0: c(463, 545, 518, 500, 298, 580, 523, 367, 465, 469, 555, 496, 617)
1: c(534, 566, 402, 545, 237, 556, 523, 446, 449, 438, 626, 526, 494)
2: c(545, 569, 432, 551, 201, 553, 492, 411, 482, 366, 573, 649, 549)
3: c(597, 552, 538, 386, 564, 440, 383, 752, 469, 522, 593, 199, 455)
4: c(830, 458, 421, 428, 675, 453, 305, 802, 536, 425, 556, 322, 334)
5: c(497, 559, 435, 473, 306, 595, 535, 376, 541, 431, 527, 545, 601)
6: c(260, 421, 973, 489, 571, 369, 522, 386, 624, 713, 343, 514, 476)
7: c(461, 433, 477, 518, 999, 461, 713, 280, 448, 508, 481, 29, 678)
8: c(442, 498, 466, 513, 343, 620, 552, 402, 415, 426, 553, 548, 619)
9: c(669, 567, 509, 489, 454, 526, 530, 497, 410, 387, 581, 462, 325)
10: c(434, 480, 377, 509, 976, 515, 729, 262, 390, 438, 557, 178, 707)
11: c(391, 466, 460, 466, 305, 542, 612, 685, 376, 513, 612, 639, 344)
12: c(196, 478, 972, 464, 587, 303, 573, 330, 675, 623, 444, 478, 518)
13: c(426, 584, 390, 474, 281, 566, 572, 521, 451, 475, 578, 564, 489)
14: c(388, 371, 962, 541, 659, 375, 521, 410, 533, 672, 221, 649, 436)
15: c(732, 483, 404, 474, 840, 320, 178, 883, 592, 661, 482, 244, 340)
16: c(521, 525, 436, 497, 214, 581, 555, 466, 408, 460, 564, 614, 564)
17: c(376, 500, 417, 531, 755, 585, 601, 242, 399, 558, 551, 331, 643)
18: c(440, 464, 366, 511, 999, 470, 670, 305, 439, 487, 623, 71, 614)
19: c(722, 516, 435, 390, 667, 404, 218, 838, 647, 427, 538, 377, 385)
20: c(651, 510, 531, 439, 493, 482, 412, 707, 385, 363, 634, 494, 340)
21: c(536, 559, 431, 515, 180, 551, 486, 441, 470, 410, 556, 736, 547)

c(253, 431, 973, 500, 538, 360, 529, 359, 628, 715, 370, 503, 485) 6
c(379, 375, 976, 533, 626, 386, 494, 408, 543, 670, 268, 600, 442) 14
c(728, 374, 311, 514, 922, 329, 232, 793, 967, 666, 417, 216, 253) 15
c(284, 427, 965, 505, 536, 379, 533, 396, 610, 703, 351, 515, 423) 6
c(472, 575, 0, 550, 352, 507, 639, 575, 483, 568, 600, 539, 590) 13
c(237, 408, 490, 442, 371, 496, 732, 734, 330, 783, 546, 547, 386) 11
c(327, 510, 395, 454, 293, 556, 598, 665, 379, 563, 592, 612, 459) 11
c(532, 566, 389, 526, 169, 524, 504, 525, 499, 427, 549, 818, 393) 21
c(616, 358, 409, 496, 999, 397, 174, 831, 683, 701, 320, 331, 363) 15
c(618, 538, 524, 459, 759, 566, 406, 502, 419, 485, 417, 493, 349) 9
c(748, 458, 464, 471, 859, 331, 246, 872, 614, 512, 534, 193, 285) 15
c(614, 562, 490, 472, 756, 543, 495, 552, 375, 486, 450, 369, 314) 9
c(795, 404, 365, 512, 999, 340, 202, 861, 647, 561, 405, 250, 326) 15
c(594, 451, 313, 509, 899, 497, 535, 654, 428, 619, 565, 0, 487) 18
c(709, 369, 302, 532, 999, 330, 297, 736, 613, 675, 388, 208, 339) 15
c(713, 428, 381, 525, 949, 331, 91, 888, 596, 605, 441, 379, 353) 15
c(757, 460, 387, 451, 999, 360, 244, 818, 557, 587, 453, 337, 265) 15
c(505, 569, 725, 354, 603, 345, 514, 311, 708, 105, 477, 772, 710) 5
c(463, 432, 308, 523, 396, 389, 518, 437, 530, 369, 467, 999, 512) 21
c(735, 381, 374, 536, 999, 310, 298, 748, 584, 649, 372, 201, 317) 15
c(641, 326, 878, 539, 583, 440, 531, 577, 435, 462, 139, 503, 631) 14
c(523, 589, 402, 570, 205, 560, 453, 432, 500, 388, 549, 596, 575) 2
c(435, 527, 439, 514, 490, 594, 645, 381, 315, 475, 558, 443, 592) 8
c(453, 528, 517, 519, 299, 519, 548, 558, 354, 569, 638, 536, 329) 11
c(435, 492, 400, 498, 687, 577, 684, 244, 427, 524, 565, 277, 685) 17
c(633, 556, 480, 511, 416, 573, 493, 610, 345, 454, 404, 443, 484) 9
c(787, 419, 353, 495, 999, 353, 170, 835, 672, 545, 428, 292, 326) 15
